Here are the same points, seen from different sides; a view may also be mirrored.
A view may leave some points out, and in a few views one point is out of place. Which views, in the order they come, and which point in each? Write no view if none.
Scene 1:
In the rows, zero is written as 128.
view 1:
  tipa [110 105 124 132 118 151 163 167 152  63 104 160]
  tivaf [105 108 119 127 120 162 160 159 166  54 106 164]
  fes [100 110 120 134 125 150 167 159 157  54 110 169]
  kubo [106 108 130 132 126 139 166 159 148  53 108 165]
  sinu [113 104 133 134 120 137 165 169 140  63 104 158]
  roton [104 109 132 129 128 138 166 154 151  48 110 166]
  Sopi [111 105 116 130 112 169 157 171 161  68 101 158]
  volid [ 99 110 116 146 126 142 176 167 145  65 111 171]
  Tato [108 106 127 133 122 144 166 164 149  59 106 163]
  lopiz [110 106 131 126 122 147 160 159 154  54 105 161]
  pido [111 104 133 137 122 134 168 170 136  65 105 160]
  Lamaf [102 108 106 142 116 165 169 172 159  71 107 167]
view 2:
  tipa [114 126 146 116 114 159 143 137 136 126 126 107]
  sinu [116 133 146 118 112 155 145 151 131 120 127  96]
  roton [127 125 162 121 116 153 153 140 139 134 126  91]
  Lamaf [120 111 135 104 111 167 144 128 135 128 126 122]
  tivaf [116 120 154 119 118 161 145 123 143 137 125 112]
  Sopi [104 123 141 116 116 164 137 125 139 129 125 122]
  pido [131 124 146 110 109 155 151 154 128 121 128  92]
  kubo [125 126 156 118 114 154 151 144 136 129 127  94]
  volid [134 114 143 104 109 160 152 145 130 125 127 103]
  fes [127 117 154 113 114 159 151 133 138 134 126 104]
view 3:
  Sopi [135 145 104 105 212  89  92  64  96  92 103  99]
  roton [124 130 108 123 231  78  99  67  85 113  78  86]
  Tato [129 135 105 122 224  85  92  68  88 111  91  93]
  lopiz [125 134 103 116 224  79 100  70  91 107  88  91]
  tivaf [131 140 109 105 221  83  98  60  91  94  88  90]
  tipa [132 138 104 117 219  86  92  69  91 106  96  96]
  sinu [128 132 100 129 222  85  90  77  89 119  96  97]
  fes [131 136 113 116 226  85  92  58  84 105  83  88]
  volid [138 136 114 128 226  93  79  58  79 115  88  93]
  pido [131 130 108 136 228  88  83  69  80 123  88  94]
view 4:
  volid [154 164  75 151 138 175 161  75 132 107  94 120]
  sinu [131 161  79 146 130 191 157  70 141 103  88 117]
  fes [145 175  74 142 144 182 169  68 134 110 101 112]
  lopiz [130 173  76 138 139 192 167  66 141 108  97 110]
  pido [148 163  81 154 128 184 154  72 137 105  89 115]
  roton [142 179  80 146 133 191 163  64 139 111  99 104]
  Lamaf [143 160  65 137 156 171 173  76 128 105  98 130]
  Sopi [134 154  66 135 153 174 171  76 131 102  93 132]
  tivaf [133 175  69 132 152 184 176  67 135 109 104 114]
  tipa [131 164  72 138 143 186 166  70 137 104  93 119]
  Tato [137 167  76 143 137 186 163  69 138 106  94 114]
  kubo [140 173  79 146 133 190 161  67 140 108  96 108]
view 5:
  lopiz [159 142 134 160 132 116 163 110 138 115 146 122]
  pido [143 153 125 160 141 124 181 107 150 112 154 117]
  Sopi [175 138 149 173 147 125 162 108 146 124 141 132]
  kubo [152 147 126 159 134 118 170 110 141 111 148 117]
  roton [152 144 123 157 130 114 167 113 137 108 144 115]
  volid [152 150 125 167 152 127 181 112 153 110 144 117]
  Lamaf [170 142 141 177 160 130 173 113 153 117 137 126]
  fes [160 142 128 165 143 119 169 116 142 109 138 118]
  Tato [155 146 132 162 138 121 170 109 144 115 148 121]
  tipa [161 144 139 165 140 122 167 107 145 119 148 126]
  tivaf [172 136 137 168 142 118 160 115 138 114 135 124]
view 6:
  pido [138 125 107 139 134 127 131 108 140 130 153 137]
  fes [137 119 125 139 130 137 129 116 136 127 135 123]
  tipa [133 126 123 145 127 137 124 121 149 132 136 136]
  kubo [132 123 121 144 129 128 125 108 135 128 143 132]
  roton [129 121 126 145 129 128 124 104 130 126 141 128]
  tivaf [133 121 135 143 125 143 124 123 141 128 125 125]
  sinu [130 130 114 147 128 127 122 112 147 133 146 143]
  Tato [133 125 120 144 129 133 125 114 142 130 140 134]
  Sopi [135 126 130 144 124 147 123 135 157 134 124 133]
  lopiz [127 125 129 148 125 132 121 113 139 129 134 132]
  volid [145 121 110 133 135 136 135 116 141 129 146 129]
  Lamaf [147 121 120 133 131 150 133 135 153 132 130 128]
view 7:
  tivaf [146  42 126 135 205  98  72 122 112  84 145 120]
  pido [148  47 138 125 174 113  74 142  91  85 135 119]
  Lamaf [156  39 119 134 198 104  68 133 108  94 144  97]
  fes [147  41 133 133 195 102  71 133 102  85 147 121]
  Tato [146  47 131 128 187 107  73 130 101  83 136 121]
  volid [153  41 134 130 182 109  70 144  94  90 143 110]
  lopiz [142  49 131 129 193 103  75 124 106  79 136 128]
  roton [141  45 141 129 188 104  74 132  98  79 142 135]
  kubo [144  47 138 128 185 106  74 132  98  81 139 129]
  tipa [147  49 125 129 190 106  73 126 107  84 133 115]
Views with a point moved: view 1, view 4
  out of place in view 1: pido
  out of place in view 4: Sopi
